In the data rows, 128 means zero.
Some points, one per row:
[118 081 149 105 114 106 126 123 149 161 100 107 135 128 148 101 122 108 134 124 139 132 101 163 119]
[126 104 144 103 133 120 152 117 133 139 103 127 156 144 156 119 107 126 137 148 132 137 113 157 136]
[138 108 158 101 132 110 138 120 128 156 090 117 132 122 150 106 108 116 137 122 136 135 109 165 121]
[115 114 130 095 129 118 128 114 135 153 089 113 117 126 140 103 114 129 137 128 144 114 111 138 141]
[109 068 153 099 111 107 134 124 161 157 093 106 145 132 154 099 121 108 141 131 153 139 098 172 126]
[085 050 151 085 115 133 187 104 173 117 075 133 183 159 171 137 123 172 179 172 204 146 134 140 215]
[114 108 130 104 121 107 115 117 135 167 099 105 115 125 139 097 118 113 127 119 129 113 104 147 119]
[125 100 145 098 120 102 120 126 134 166 093 104 123 125 150 097 118 107 127 112 127 123 102 160 110]
[125 118 142 090 134 123 139 110 130 153 080 114 117 120 144 101 104 134 148 129 162 119 112 144 151]
[131 108 148 107 131 111 131 119 130 160 099 116 127 126 145 106 111 118 134 125 130 129 108 157 121]
[127 054 180 087 107 101 146 133 161 160 077 103 158 136 169 095 110 105 145 126 156 156 088 194 124]
[104 101 126 103 116 104 107 119 144 167 098 096 118 123 141 095 124 106 129 120 131 111 100 146 114]
[125 106 141 107 126 108 127 122 134 163 102 112 126 128 146 101 112 113 131 121 127 125 104 155 118]
[114 097 132 099 131 114 136 121 136 150 100 121 138 135 146 112 115 128 135 130 133 122 117 148 135]
[110 084 139 104 117 110 125 120 150 158 103 113 137 132 146 105 122 113 136 132 141 126 108 156 126]
[146 094 173 089 127 103 145 130 128 161 081 112 140 127 161 099 104 107 140 114 135 145 100 182 112]
[119 109 136 095 132 116 133 114 132 156 092 115 123 125 145 106 112 126 139 128 147 121 114 146 139]
[126 104 176 038 181 159 253 096 121 098 012 162 170 149 194 123 053 209 211 174 237 133 152 139 255]
[131 131 146 082 139 130 149 100 124 142 062 116 106 117 144 103 096 146 154 131 180 117 115 140 168]
[129 106 145 106 131 109 139 124 132 160 099 119 131 129 146 106 105 121 136 127 133 130 107 160 127]
[193 092 233 065 148 106 204 137 115 153 036 130 172 131 194 091 055 116 169 120 159 188 094 232 129]
[119 109 135 098 130 113 129 116 135 159 094 113 120 122 143 100 109 123 135 124 138 119 109 150 133]
[112 092 147 074 154 142 218 119 140 099 070 155 191 168 185 132 081 180 166 169 165 138 138 148 213]
[121 111 135 099 126 111 121 116 134 164 094 107 116 120 143 100 115 118 133 119 136 117 107 149 122]
[156 012 240 064 107 096 190 151 168 155 046 105 200 152 206 093 094 100 161 127 166 202 068 243 125]
[128 096 159 088 158 139 215 116 123 103 080 160 205 182 187 142 078 164 173 193 147 156 124 167 191]
[121 094 171 049 168 152 247 109 133 094 034 164 187 160 193 127 061 198 195 174 208 136 147 142 252]
[118 107 129 108 124 108 113 119 137 164 103 107 118 123 139 102 121 113 126 121 126 117 107 148 117]
[169 047 226 062 122 093 174 151 140 169 048 105 177 143 195 085 091 097 151 106 144 184 075 231 108]
[129 105 147 105 130 111 135 120 133 158 098 116 130 127 150 105 110 118 136 127 130 130 106 158 123]
[120 120 135 093 130 120 132 111 134 152 086 114 116 122 142 103 111 130 141 129 151 117 113 141 144]
[128 097 151 099 123 104 124 126 134 164 091 105 126 127 152 098 115 106 129 113 126 127 102 164 109]
[138 108 154 102 131 109 136 119 127 158 093 116 130 124 150 104 109 116 136 121 133 134 108 162 119]
[127 106 139 107 125 106 125 121 132 159 101 113 123 125 143 107 116 114 130 118 128 124 108 153 115]
[104 093 133 105 113 106 115 116 153 160 100 101 123 122 139 098 125 108 134 126 143 118 103 149 122]
[104 097 126 110 117 107 109 119 145 162 106 103 122 122 138 101 128 108 127 121 130 113 105 145 115]
[123 114 144 082 143 127 156 105 127 142 069 122 127 130 153 114 099 149 158 138 175 124 126 142 171]
[107 071 152 099 110 107 132 121 160 158 092 107 142 132 152 098 120 105 142 131 156 138 098 172 127]
[207 080 255 048 146 102 215 147 115 157 021 127 183 134 206 081 051 107 174 108 163 204 083 254 125]
[129 094 154 098 122 103 128 128 134 164 093 106 129 127 152 099 116 108 131 112 126 130 101 166 110]
[104 093 144 079 152 141 213 104 154 093 045 132 142 127 161 125 102 212 191 154 221 133 141 116 236]
[115 104 130 106 126 109 119 119 138 161 104 110 122 125 142 102 120 114 126 122 126 118 108 147 120]
[115 096 136 107 118 103 117 123 142 164 101 102 124 125 144 101 122 105 128 116 125 119 105 152 109]
[103 136 173 032 192 158 255 090 150 052 000 136 106 090 169 077 051 255 255 145 255 137 160 115 255]
[106 063 161 069 164 158 255 096 145 066 029 165 198 166 198 167 080 243 219 192 241 153 167 125 255]
[111 099 136 099 115 101 113 122 144 172 093 098 117 124 145 091 120 106 132 113 136 121 098 156 113]
[114 106 128 107 121 108 113 119 136 160 104 105 118 124 142 101 122 110 124 119 122 113 105 144 114]
[129 102 145 104 125 108 128 121 134 161 099 111 128 125 146 105 116 112 130 119 129 127 106 156 113]
[128 092 152 099 121 104 125 127 137 163 092 105 131 129 152 100 118 107 130 114 126 131 100 163 108]
[140 100 157 102 131 110 140 122 130 157 090 115 135 129 156 103 106 115 139 123 132 137 105 169 119]
[102 077 142 102 110 104 123 121 159 161 093 099 133 128 149 093 124 104 138 124 147 127 098 163 123]
[192 000 255 044 108 090 218 168 163 158 019 106 229 161 233 087 077 098 169 123 167 235 051 255 117]
[112 104 128 109 121 109 112 120 137 163 106 104 120 125 140 104 127 108 123 118 123 116 107 145 111]
[106 099 126 110 115 104 109 122 141 169 105 101 119 125 139 101 123 108 127 117 124 112 101 144 107]
[121 112 137 098 127 113 123 113 134 161 090 109 114 121 142 100 112 119 134 122 144 116 107 148 133]
[108 105 127 110 118 118 123 113 150 144 104 106 115 118 130 107 134 130 137 127 150 117 111 129 138]
[078 020 179 066 108 133 200 115 184 124 070 139 222 188 195 133 103 154 193 188 219 168 127 174 216]
[098 075 136 109 109 107 117 116 160 158 100 103 132 126 143 101 126 108 135 129 150 126 098 154 121]
[155 012 243 064 103 098 190 149 170 155 045 107 201 153 205 092 094 100 163 128 169 204 066 243 130]
[107 097 132 109 112 116 126 114 159 144 101 109 122 122 131 112 137 132 142 134 157 120 110 130 145]
[104 093 125 088 146 136 202 119 134 102 093 152 199 186 178 146 095 173 153 177 135 138 133 149 189]
[118 110 132 101 122 108 118 117 137 165 097 106 114 122 141 096 113 115 131 118 135 114 104 148 121]
[102 111 145 069 159 144 223 107 155 083 034 122 116 110 152 101 098 217 203 141 233 130 142 109 241]
[143 072 183 083 119 099 146 136 140 164 074 105 151 133 170 093 109 100 138 114 137 151 091 191 110]
[126 051 181 088 107 101 149 133 164 157 079 104 161 136 169 096 114 104 147 127 156 159 088 195 125]
[103 094 130 103 112 102 108 121 148 167 096 097 122 124 146 093 122 104 131 118 132 115 098 152 110]
[121 102 141 100 132 114 139 119 134 155 096 121 135 135 150 113 105 126 138 131 139 129 115 153 139]
[100 089 127 084 151 141 217 120 139 095 090 160 208 193 186 153 088 186 157 184 142 140 136 149 210]
[111 104 131 104 114 104 109 121 139 170 102 100 118 125 139 098 124 108 128 116 127 113 101 147 113]
[127 102 153 095 149 131 191 112 126 118 088 148 180 164 174 132 089 148 160 173 142 149 120 163 171]
[125 080 163 090 115 097 131 130 145 167 081 099 139 131 160 092 116 101 137 112 135 137 092 177 112]
[123 116 140 088 132 116 137 111 130 157 076 110 115 119 145 096 103 131 147 126 158 114 109 146 144]
[120 100 134 106 126 111 132 125 138 153 108 119 140 134 148 108 117 118 127 131 121 123 110 153 122]
[098 091 132 103 110 107 112 115 154 162 094 098 120 121 138 093 128 108 136 124 148 116 101 151 121]
[103 088 133 110 112 119 133 112 159 139 101 113 131 128 137 119 134 137 145 139 161 127 115 132 151]
[110 101 128 096 138 127 167 121 138 123 103 137 163 156 160 130 107 148 138 154 136 131 125 149 161]
[148 037 210 074 114 095 168 145 156 161 063 106 180 143 190 094 103 100 149 121 146 177 078 217 117]
Here are 40 more points, each followed by its number:
[110 078 143 104 113 107 126 123 154 157 102 108 138 129 146 104 124 112 137 128 145 133 101 163 124] 0
[097 063 151 084 129 139 201 100 163 103 065 137 179 156 173 147 109 192 184 171 211 149 141 131 227] 1
[098 089 126 084 155 143 224 117 130 089 089 164 220 202 193 157 090 186 164 195 137 144 137 153 209] 2
[174 098 213 071 174 132 249 116 111 124 031 162 199 166 213 120 035 165 204 181 180 190 116 211 195] 3
[118 088 146 100 117 105 125 124 145 160 099 104 132 125 149 098 122 106 129 118 132 128 103 162 117] 4
[128 095 150 099 124 103 127 128 134 164 093 105 130 128 152 100 116 107 128 113 123 128 100 163 109] 5
[099 079 142 091 131 134 185 103 159 108 065 127 151 134 157 132 114 187 177 156 204 134 134 123 213] 6
[104 089 128 087 145 137 205 122 139 103 094 154 199 188 183 150 095 176 152 178 139 137 134 149 197] 7
[142 101 165 095 143 124 179 119 127 140 081 138 165 152 171 118 084 138 157 156 146 152 110 176 153] 8
[117 101 154 069 155 140 203 111 130 117 058 147 164 146 171 121 083 174 173 155 183 130 137 140 210] 9
[100 090 131 109 110 113 122 115 158 151 103 104 126 123 134 105 134 118 140 131 152 122 107 141 133] 10
[114 103 131 105 130 113 129 116 134 153 105 119 133 132 144 109 114 120 131 128 129 121 113 151 127] 11
[136 106 155 099 132 109 139 121 127 157 091 117 133 127 152 103 107 115 138 121 134 136 108 166 119] 12
[135 099 159 097 125 106 134 125 134 161 091 111 133 126 152 101 109 109 130 116 131 134 103 170 111] 13
[099 088 128 104 109 101 109 119 151 169 095 092 121 125 144 090 122 105 132 117 137 114 094 152 111] 14
[132 083 168 087 119 099 133 130 142 167 081 103 138 129 160 091 113 101 136 111 136 140 095 182 111] 15
[109 109 137 092 133 131 168 110 155 116 074 116 115 113 137 105 118 171 167 135 187 124 124 118 186] 16
[122 103 158 070 157 137 194 108 129 125 053 139 147 138 168 114 083 167 175 151 189 130 133 145 201] 17
[118 111 131 099 125 113 120 117 135 163 092 104 112 122 139 097 116 118 134 123 139 113 105 145 130] 18
[100 076 141 102 114 113 132 118 156 151 100 111 147 135 148 106 121 115 141 137 155 132 109 158 134] 19
[100 099 124 108 113 107 109 117 147 166 101 098 120 121 138 097 127 109 130 121 135 114 101 145 116] 20
[136 081 164 094 120 101 137 134 140 165 083 106 142 133 162 098 112 105 133 116 129 140 095 179 109] 21
[153 087 182 088 131 105 157 133 132 155 079 116 152 131 166 101 101 111 142 120 134 156 096 186 115] 22
[088 051 156 085 113 129 179 105 172 122 080 129 179 156 171 133 121 160 177 171 200 147 129 147 204] 23
[123 110 161 060 157 139 193 097 123 132 040 134 137 132 167 111 077 174 185 153 210 125 134 143 212] 24
[118 108 133 103 122 105 114 121 136 166 097 103 114 124 145 096 114 113 130 118 128 118 103 150 113] 25
[128 103 148 102 125 106 128 124 132 165 095 110 127 125 149 099 108 111 134 114 128 130 103 164 114] 26
[106 067 152 099 107 107 133 120 163 158 093 108 145 133 152 099 122 106 143 133 158 139 100 170 129] 27
[118 107 132 109 127 108 117 120 137 161 105 109 119 126 141 102 118 111 127 120 127 118 106 147 116] 28
[121 077 158 092 114 098 128 130 149 166 084 100 137 130 160 092 115 101 133 113 137 134 094 176 112] 29
[122 111 133 102 127 110 125 116 135 159 097 108 118 120 140 101 116 119 133 122 135 118 109 146 125] 30
[077 022 180 063 111 136 209 115 183 120 067 143 227 193 198 135 097 157 196 194 224 169 127 175 224] 31
[152 108 174 090 140 112 160 123 124 157 078 124 143 127 160 101 089 122 150 127 143 149 103 179 127] 32
[116 089 137 110 117 102 117 127 139 165 102 104 130 128 146 105 120 110 126 115 123 122 102 154 108] 33
[113 112 131 099 120 108 110 117 134 167 092 099 109 123 142 096 118 110 129 118 132 107 101 142 117] 34
[133 089 156 099 123 102 131 129 135 163 093 109 136 131 155 102 112 109 129 116 123 135 100 170 109] 35
[115 104 131 108 119 105 111 121 136 166 104 104 120 123 141 101 121 109 122 115 124 115 105 149 109] 36
[100 092 128 103 111 103 111 119 150 166 096 097 122 125 144 092 124 106 132 120 137 116 097 151 114] 37
[139 069 180 088 118 098 145 139 143 164 077 105 152 134 169 095 109 102 137 114 135 151 091 188 110] 38
[098 064 153 082 131 142 205 099 162 102 063 140 180 157 175 148 107 196 185 173 212 147 144 130 232] 39
Which of these numbered points is nearest to each point below, ignoring the direction in which the first points spread most? Its number follows each.
[092 068 142 097 110 123 155 106 168 132 090 118 152 142 151 125 128 153 162 155 187 136 120 137 180] > 1
[104 098 129 102 113 104 112 118 148 165 097 097 120 122 142 095 123 106 133 117 135 115 101 151 115] > 37
[117 093 160 058 165 149 235 108 132 092 045 164 188 160 187 132 071 196 185 171 195 138 148 137 240] > 9
[102 064 158 073 151 152 242 095 155 076 040 155 191 161 189 158 091 230 206 186 233 152 156 125 255] > 39
[135 092 162 094 123 100 130 131 134 166 087 104 135 129 158 096 114 105 133 112 128 137 097 173 109] > 35
[201 107 247 056 170 114 242 126 103 146 010 144 180 134 207 092 027 139 198 140 185 199 102 238 157] > 3
[130 072 169 088 116 098 138 132 148 163 081 101 146 133 164 092 114 101 137 115 137 143 092 184 111] > 15
[152 086 189 083 131 104 156 132 131 156 072 114 151 129 168 097 101 108 142 114 137 155 098 191 115] > 22
[103 090 133 109 113 114 124 114 156 145 104 107 128 124 137 111 134 124 137 133 154 122 110 139 139] > 10
[123 110 139 106 128 112 127 117 134 159 098 112 125 128 144 103 115 114 133 125 129 124 107 149 120] > 28
[112 078 151 102 112 106 129 124 154 158 099 107 140 128 149 102 123 109 136 125 142 133 101 165 119] > 0
[100 083 131 107 117 112 126 118 152 150 106 115 141 134 142 110 126 116 134 134 140 126 114 150 130] > 19
[125 101 147 098 124 103 123 124 133 167 089 105 121 124 150 095 110 106 133 110 131 127 101 164 110] > 26
[121 107 135 095 134 114 134 116 133 156 089 114 124 124 149 104 109 129 138 127 146 120 113 148 137] > 30
[089 074 129 067 163 151 255 121 140 070 074 182 251 228 217 173 074 219 175 212 149 152 150 155 253] > 2
[100 068 152 081 145 144 218 099 153 091 055 148 178 156 178 152 100 208 194 174 216 148 149 128 246] > 39
[106 090 136 106 117 112 125 116 149 155 099 110 130 127 141 104 124 115 138 130 148 126 108 153 128] > 20
[104 094 132 086 144 136 198 120 141 108 090 151 190 174 177 140 096 172 150 166 143 139 133 144 192] > 7
[184 107 223 067 162 114 220 127 110 150 032 140 170 136 196 096 047 136 184 141 171 182 100 218 152] > 3
[102 087 133 100 122 128 160 107 162 124 080 113 132 125 141 119 130 168 163 141 189 125 122 119 185] > 6
[102 101 124 110 115 110 110 117 149 156 103 101 120 122 135 102 129 111 129 123 136 114 107 142 120] > 20
[104 100 123 111 117 107 109 120 142 159 108 103 121 124 136 101 128 110 127 122 130 113 105 141 113] > 20
[129 094 156 088 118 100 126 129 136 170 082 100 127 128 155 090 113 103 133 108 131 131 095 171 108] > 15
[117 112 133 101 125 115 120 114 135 157 096 109 116 123 141 103 116 119 134 122 137 114 108 144 127] > 30
[113 111 129 101 125 112 120 116 136 157 099 109 118 125 140 102 118 117 127 121 133 115 108 144 124] > 30
[144 108 161 099 132 109 146 121 127 157 087 121 135 125 153 103 099 120 140 122 137 141 104 171 125] > 12
[117 112 133 096 125 112 124 114 135 161 089 105 111 121 140 096 115 122 135 122 140 113 105 143 130] > 18
[104 100 125 106 115 103 108 121 142 169 101 097 117 125 142 097 123 106 128 117 129 110 100 145 111] > 20
[072 000 217 041 100 141 247 124 201 118 044 157 255 232 238 136 067 158 221 214 255 209 113 220 242] > 31
[119 112 135 104 128 112 124 115 135 158 099 112 122 129 142 106 115 118 131 127 132 121 109 148 124] > 28
[100 088 135 103 113 103 114 120 153 160 096 100 126 125 144 095 125 104 133 121 140 120 101 154 117] > 37
[128 081 162 090 120 100 134 131 142 165 084 103 137 129 159 095 115 103 133 114 133 136 096 178 111] > 15
[121 110 148 079 144 124 164 106 127 145 066 126 128 127 154 108 095 146 159 136 173 122 122 146 169] > 17
[076 015 191 047 121 146 252 111 181 098 045 162 255 210 218 150 080 192 218 213 253 177 147 172 255] > 31
[086 050 157 085 109 127 172 111 175 130 085 127 181 158 169 127 123 150 172 169 197 147 123 153 193] > 23
[102 087 133 104 113 105 118 119 153 161 098 101 125 126 143 096 125 107 135 125 142 120 101 155 119] > 37
[120 104 136 104 124 106 117 121 135 163 099 105 122 125 143 100 121 108 128 114 126 119 106 152 111] > 36
[115 076 154 095 109 101 125 128 152 167 084 098 137 129 157 093 117 100 135 116 140 133 094 172 110] > 29
[140 097 161 098 129 109 143 124 131 157 088 116 139 125 154 104 108 114 138 121 134 141 104 169 118] > 13
[113 101 132 110 119 105 115 121 138 163 105 106 123 123 142 104 125 110 125 118 123 117 106 149 110] > 36
[092 066 143 091 116 130 170 103 169 120 081 125 163 147 157 134 126 166 169 161 193 140 130 133 199] > 1
[115 110 132 101 121 105 114 121 135 169 097 102 113 124 143 097 114 112 130 117 128 115 102 150 115] > 25
[108 081 142 105 115 108 124 123 152 158 102 109 135 129 145 103 123 110 136 127 141 127 104 157 123] > 0
[120 112 135 096 128 114 126 114 134 161 089 108 112 120 143 096 111 123 136 123 144 115 108 145 134] > 18
[133 077 167 092 117 100 138 133 144 161 085 105 145 133 162 097 115 104 133 115 131 143 096 179 110] > 21
[101 080 140 103 109 108 122 118 161 158 102 104 135 123 142 099 129 109 139 133 152 127 102 157 127] > 19
[120 094 137 110 118 104 119 126 139 164 106 105 129 129 145 103 121 109 126 116 123 123 104 154 110] > 33
[116 107 144 078 153 136 184 106 129 121 065 138 150 137 161 120 093 166 166 147 174 124 135 136 193] > 9
[117 111 134 105 126 110 121 115 135 160 100 111 118 123 139 102 117 118 130 121 133 118 109 147 122] > 30
[095 076 136 099 117 129 161 104 163 122 086 122 151 139 149 130 127 166 163 152 184 134 126 125 187] > 39
[147 044 202 078 114 095 161 144 150 162 063 104 171 141 187 093 103 100 144 116 144 169 081 210 112] > 38
[096 080 135 107 109 106 118 117 159 157 104 104 133 126 142 099 129 108 136 132 153 126 104 156 124] > 19
[137 100 162 094 131 107 140 125 129 161 085 112 132 126 157 099 105 112 138 114 133 136 102 172 113] > 13
[140 067 183 084 117 097 147 139 144 166 073 104 153 136 171 093 109 101 138 113 134 153 088 192 110] > 38
[109 112 141 083 142 135 185 108 155 107 059 116 111 109 142 100 110 186 182 137 207 126 128 116 205] > 16
[136 132 156 074 150 140 170 097 118 133 046 124 111 118 149 108 084 161 170 138 199 119 124 137 190] > 24
[121 098 137 105 122 103 119 126 136 167 103 106 124 127 147 102 116 109 125 113 121 122 102 154 108] > 33
[143 101 174 087 160 133 215 113 118 120 066 156 188 168 189 131 068 158 180 180 158 162 118 179 186] > 8
[099 083 136 108 110 114 126 112 158 148 101 108 133 126 138 111 132 123 144 137 160 125 110 144 141] > 10
[131 125 151 076 147 135 160 100 124 140 052 119 114 118 151 104 089 152 162 132 189 120 118 141 180] > 24
[142 133 174 057 169 155 208 087 104 115 021 141 122 125 166 123 066 194 196 149 235 126 139 140 233] > 24
[157 111 184 087 143 113 168 119 120 149 068 127 149 126 165 102 086 123 155 131 150 154 106 184 130] > 32
[085 046 160 086 110 124 167 111 177 137 083 121 175 151 169 122 120 142 171 165 197 148 118 158 184] > 23
[104 117 151 064 168 147 237 104 153 074 026 127 114 103 156 098 087 230 213 144 243 131 146 108 254] > 16
[088 018 182 075 101 124 188 121 183 137 073 132 214 181 194 121 097 135 184 178 208 173 110 190 189] > 31
[136 018 220 074 102 107 184 139 178 150 057 114 198 160 198 102 093 108 164 140 179 196 076 226 148] > 38
[119 095 161 061 161 141 222 113 136 104 054 157 183 156 185 127 071 181 179 167 186 137 141 145 226] > 9
[177 105 214 073 155 115 205 125 113 149 044 135 169 135 186 096 057 129 174 140 165 177 101 214 142] > 3
[102 055 168 065 166 162 255 093 146 057 024 174 215 179 207 174 073 249 228 205 250 159 170 128 255] > 39
[119 109 151 078 150 129 172 106 128 139 062 129 134 128 158 107 091 155 165 140 180 122 124 143 182] > 17
[103 088 136 102 114 104 116 120 152 165 094 100 124 126 143 094 124 103 133 121 139 118 101 155 117] > 37
[130 090 157 099 123 104 131 127 139 160 093 109 136 127 154 100 119 106 132 117 128 136 102 167 112] > 35
[116 109 132 098 126 114 125 117 136 159 093 109 116 123 141 100 117 122 135 124 143 116 109 143 130] > 18
[120 104 138 102 136 121 153 116 132 140 102 128 151 143 154 119 109 131 141 146 132 131 116 154 144] > 11
[155 104 180 091 140 113 165 121 123 154 072 123 147 129 165 103 089 123 151 130 147 155 103 184 127] > 32
[086 052 154 086 116 131 180 105 174 120 079 129 180 156 168 135 123 167 174 171 199 145 132 142 207] > 23
[134 087 164 095 125 103 135 129 138 161 090 109 140 130 158 100 117 105 134 114 130 138 101 172 112] > 35
[139 095 164 097 128 106 138 125 133 157 089 111 137 127 157 101 115 108 132 116 132 138 103 171 115] > 13
[139 101 165 091 155 134 203 115 125 120 075 152 189 169 185 131 075 152 169 175 152 159 117 175 172] > 8
[143 134 175 064 163 150 206 088 105 117 026 141 124 123 164 124 068 193 193 148 228 128 140 138 232] > 24
[128 095 143 103 128 113 141 126 136 154 104 120 146 142 155 111 107 120 133 137 128 131 108 162 129] > 33
[129 105 145 103 126 108 127 125 131 159 096 112 126 125 149 102 112 111 131 119 130 127 106 160 118] > 26
[121 106 140 094 138 116 143 118 131 150 087 118 127 123 148 101 106 130 139 126 145 119 114 148 142] > 30
[155 109 183 088 142 113 170 123 121 148 071 126 150 130 165 104 085 121 155 130 147 155 103 185 132] > 32
[105 073 150 100 112 109 131 118 158 156 098 108 143 133 149 105 121 112 144 136 159 136 104 164 131] > 0
[139 085 163 100 126 104 139 130 137 160 092 112 141 129 157 102 116 110 133 120 129 141 099 171 112] > 35
[105 095 128 085 148 137 202 119 138 104 089 151 190 177 176 141 093 174 152 170 141 137 134 148 194] > 7
[111 076 150 096 108 097 125 128 154 170 082 094 134 130 157 088 115 103 137 112 138 130 091 172 110] > 29
[144 048 197 082 111 099 160 141 153 159 072 106 170 139 178 098 108 103 144 121 145 168 083 204 118] > 38
[122 111 150 074 153 135 175 101 124 133 057 133 136 134 160 116 087 161 166 145 186 126 131 142 193] > 17
[117 108 134 093 131 115 136 114 133 157 085 112 120 123 142 099 111 133 144 128 152 114 110 140 145] > 18
[101 077 145 079 150 144 224 100 154 088 044 141 166 141 174 143 098 219 197 167 224 140 151 119 249] > 6
[194 099 237 059 152 107 216 135 110 152 026 136 176 134 200 088 043 119 179 121 166 193 093 240 135] > 3
[127 094 150 099 122 102 124 127 138 164 090 104 129 128 153 098 117 106 129 112 124 128 101 163 108] > 5
[126 094 150 097 123 103 124 125 137 165 093 104 127 125 151 098 119 105 128 110 127 128 100 166 110] > 5
[099 084 131 110 110 111 120 115 160 150 106 106 126 121 134 104 138 122 140 133 155 121 106 139 134] > 10
[141 091 167 096 128 108 141 128 132 158 087 111 141 129 160 102 111 108 136 116 131 141 102 173 111] > 35
[115 095 131 111 118 106 115 127 138 164 107 106 126 127 143 103 122 110 127 116 123 119 100 150 108] > 33
[092 023 183 071 107 128 194 123 177 136 069 136 217 189 197 124 092 137 184 178 209 174 113 190 192] > 31
[120 112 138 093 131 116 132 112 133 157 086 112 118 122 143 101 109 128 142 127 151 118 111 146 141] > 18
[118 077 155 093 113 097 126 131 150 164 086 100 136 128 157 094 117 101 135 112 137 132 097 172 112] > 29
[099 020 189 078 099 120 179 120 182 144 071 126 204 172 190 117 097 127 178 169 201 177 100 198 176] > 31
[104 086 138 099 110 101 115 121 154 167 091 096 125 125 148 092 121 103 134 119 141 123 098 161 116] > 14
[105 091 134 106 115 107 117 121 150 159 103 105 127 126 142 102 124 108 131 124 140 123 105 152 120] > 20
[096 081 127 074 168 149 255 116 132 071 081 179 247 221 208 168 079 208 175 215 143 152 145 156 234] > 2
[121 103 139 104 124 104 119 122 136 164 098 105 121 125 145 100 120 109 127 116 124 120 104 153 112] > 36
[095 049 168 069 143 152 245 095 160 080 042 159 210 174 196 163 091 221 212 194 236 161 157 135 255] > 1
[106 050 171 093 101 111 146 122 174 154 085 111 165 143 164 103 113 111 156 142 175 154 096 183 143] > 27
[110 115 140 090 140 131 173 108 151 115 069 115 110 111 139 102 114 175 170 133 194 126 126 119 191] > 16
[107 114 146 079 146 136 194 107 155 103 053 118 108 106 144 097 106 190 187 134 215 126 130 116 212] > 16
[121 116 143 085 142 124 150 106 127 148 068 118 120 122 150 103 099 142 153 133 167 116 119 143 160] > 17
[137 106 156 100 133 118 156 119 130 152 089 124 145 140 160 111 094 129 146 138 140 143 109 167 139] > 12
[133 088 161 090 122 100 133 130 138 166 085 105 135 128 159 094 115 102 133 111 131 137 098 176 111] > 15
[109 110 142 087 141 135 185 107 152 108 060 116 113 111 142 104 110 184 179 135 205 127 129 116 204] > 16
[118 107 133 108 124 107 117 122 135 160 105 109 119 125 140 102 118 113 127 119 125 119 106 148 115] > 28
[107 105 148 074 158 144 221 106 154 085 038 130 127 114 157 112 096 218 196 148 229 132 144 111 239] > 16
[123 109 138 107 128 109 127 120 133 160 102 114 123 126 145 103 113 116 130 125 127 125 108 154 120] > 28
[104 102 142 076 152 141 214 104 157 090 042 128 129 117 156 114 101 212 193 147 223 131 140 113 234] > 16
[115 096 136 107 116 105 116 124 143 165 102 103 126 126 144 101 121 107 126 117 124 121 103 153 111] > 33
[154 089 185 085 132 102 156 131 127 159 072 114 147 129 169 098 097 107 142 112 139 154 100 191 116] > 22
[115 112 130 101 122 110 113 116 136 167 093 101 112 121 140 096 115 113 130 120 132 111 100 146 117] > 34
[113 084 135 107 119 113 129 121 145 151 107 117 142 135 148 112 119 116 131 130 133 126 111 153 127] > 33
[109 101 125 106 116 105 111 121 143 164 104 103 119 125 139 100 126 109 125 122 129 112 102 144 112] > 20
[114 107 129 104 122 108 113 120 137 166 101 104 113 124 139 099 118 111 127 117 128 114 104 146 114] > 25
[112 098 141 087 141 129 183 119 138 121 087 143 170 158 169 126 094 153 150 156 146 133 125 153 178] > 11
[111 107 134 097 130 128 160 111 153 121 078 112 115 115 137 106 122 165 163 133 186 122 122 116 180] > 16
[101 081 138 107 113 114 132 114 158 147 102 113 139 134 146 114 126 123 142 138 156 130 113 149 141] > 19
[107 084 139 108 113 106 121 120 153 158 101 105 131 127 143 099 124 108 136 127 143 127 102 157 120] > 0
[111 097 134 094 143 132 189 121 135 111 094 148 186 174 175 138 096 158 149 171 135 138 126 154 181] > 7
[116 097 143 082 148 136 188 116 137 117 077 144 167 151 169 125 095 164 158 154 162 132 133 140 191] > 11
[103 077 143 100 112 104 124 122 160 158 094 101 133 128 148 096 122 107 140 129 153 130 097 165 125] > 0
[107 103 146 077 160 143 220 104 150 086 041 132 135 117 160 119 093 216 196 151 222 134 146 115 237] > 16
[105 089 135 105 116 107 121 117 150 160 103 107 128 128 142 102 125 111 133 127 143 122 106 154 123] > 20
[100 092 129 111 115 108 113 115 150 157 102 104 125 122 138 102 127 107 133 127 143 118 107 146 121] > 20
[141 100 165 094 145 124 184 118 126 139 079 141 169 155 174 120 081 144 160 160 149 152 114 172 164] > 8
[185 105 223 069 153 110 205 128 111 152 037 134 164 128 189 093 050 126 176 126 165 181 099 222 139] > 3
[102 081 138 108 112 107 122 119 157 157 103 105 134 126 141 103 126 111 135 130 149 126 103 156 124] > 19
[108 112 129 099 117 106 107 117 136 172 093 096 110 124 142 093 118 110 130 118 130 106 096 143 114] > 34
[115 102 134 101 136 123 156 118 135 130 103 133 160 150 158 123 109 137 139 152 133 133 117 153 148] > 11
[151 105 175 093 136 108 157 126 124 157 077 121 141 127 159 101 091 119 146 123 143 148 101 181 124] > 32
